One turn sends every row of this set to another row. A few are shown first. Where does it send the rows asked after them?
Z_122: 1  -19  -14  -6  1  23  3  -29  -23  11  -6  -2  2  24  -7  -2  -5  -4
Z_468: 5  15  -14  17  -14  0  10  12  -6  6  -4  -11  42  -29  9  2  -17  -21
Z_237: 5  -17  -25  -1  0  22  6  -20  -13  15  -8  -6  1  29  -4  -2  3  -5
Z_8: 5  11  -15  4  -23  -1  15  1  -13  2  -8  -5  36  -40  14  10  -21  -8
Z_885: 7  23  3  -2  -1  5  34  -7  4  40  -21  4  25  -19  36  -7  -23  -17
Z_605: 5  17  -23  11  -18  -6  15  9  -9  4  -6  -12  37  -32  14  -1  -20  -10
Z_631: 8  -9  -18  -1  11  23  18  -24  -21  3  0  -9  7  26  -10  -1  5  -12
Z_904: 17  1  25  -8  -8  15  12  -8  -32  12  18  6  -3  11  11  -12  21  -6
Z_475: 4  27  -2  -8  -3  7  37  0  4  33  -20  3  24  -30  31  -11  -20  -15
Z_857: 20  14  8  -35  0  -15  0  4  -15  12  20  6  1  -16  -5  -7  10  23
Z_968: 4  -13  -22  3  3  22  8  -23  -19  8  -2  -4  1  26  -4  2  9  -8
Z_544: 4  21  13  0  1  8  27  -3  3  34  -26  6  26  -26  29  -13  -30  -8
Z_101: 8  -5  22  -10  -6  24  6  -6  -26  13  13  10  -8  13  6  -14  25  -10
Z_672: 7  21  -6  -9  -1  -15  16  19  8  -19  4  -7  -3  -36  -1  6  2  -1
Z_931: 14  20  -7  -17  2  -13  15  20  8  -24  2  -5  -4  -27  3  0  2  2
Z_298: -8  8  -2  0  16  13  18  0  9  58  -21  16  11  -12  11  22  -7  17
Z_524: -23  -5  -7  10  18  28  18  7  13  35  -25  -4  -8  5  -10  -8  -5  1
Z_397: 19  -2  22  -7  -7  20  9  -6  -24  10  10  10  -6  16  15  -7  24  -8
Z_195: 8  18  5  -8  6  3  28  -5  2  45  -13  6  32  -12  29  -6  -27  -21
Z_610: -22  -9  4  18  19  28  11  2  6  19  -26  -1  -8  6  -9  0  -9  4
Z_668: -18  -4  -3  18  16  24  15  13  13  29  -25  -7  -9  9  -9  -1  -3  10
Z_709: -9  12  -11  -2  10  20  20  0  9  55  -24  15  18  -23  10  18  -5  13
Z_249: 24  17  17  -29  4  -11  5  7  -11  18  19  1  5  -20  -17  -9  7  19
Z_66: -26  -8  -5  9  25  19  18  12  3  23  -10  -10  -3  13  -20  2  -6  6
Z_787: 22  2  26  -8  -8  17  19  -11  -33  16  20  3  6  5  4  -2  21  -7
Z_731: -2  9  -8  -6  10  14  23  -1  14  56  -24  13  10  -15  14  24  -8  16
Z_581: 17  6  9  -34  -6  -10  -3  11  -19  12  21  6  1  -9  -4  -7  9  26
Z_471: 6  19  -5  -20  -2  -9  15  20  1  -22  8  -1  -4  -34  2  -2  7  -6
Z_855: -9  3  -5  -7  15  13  15  -10  12  50  -27  15  8  -17  7  25  -17  14
Z_290: 11  4  14  -32  -6  -9  -3  3  -22  5  16  6  1  -21  -11  -3  3  26
Z_726: 15  9  3  -38  0  -6  -6  4  -20  8  21  12  2  -10  -7  -11  14  19
Z_829: 17  -1  30  -12  -2  19  9  -16  -27  3  8  14  -7  5  10  -7  17  -3
Z_701: -22  -6  -7  11  22  20  15  6  9  27  -19  -7  -12  13  -13  -3  -6  7
Z_99: 11  25  4  -3  -4  6  35  1  3  35  -22  0  27  -20  34  -14  -23  -9
Z_739: 7  15  -23  7  -25  -3  18  13  -11  0  -3  -11  36  -31  17  6  -14  -5
Z_183: 12  19  -1  -13  2  -11  14  9  3  -27  -4  -5  0  -36  -3  -4  -7  -2
Z_598: 0  -14  -24  0  5  28  3  -22  -14  19  -10  3  1  23  -7  -1  10  -7
Z_337: 13  18  -9  -10  3  -14  14  15  13  -12  5  -9  1  -37  -11  12  -1  -11
Z_711: -8  9  5  -3  28  13  19  2  10  50  -14  18  13  -8  10  27  -4  10
Z_469: 4  20  -23  0  -18  -3  16  13  -14  0  -1  -6  39  -38  13  -3  -12  -5

Z_337 turns into -> Z_711
Z_581 turns into -> Z_99
Where do these go?
Z_122 turns into -> Z_183
Z_709 turns into -> Z_101
Z_857 turns into -> Z_885

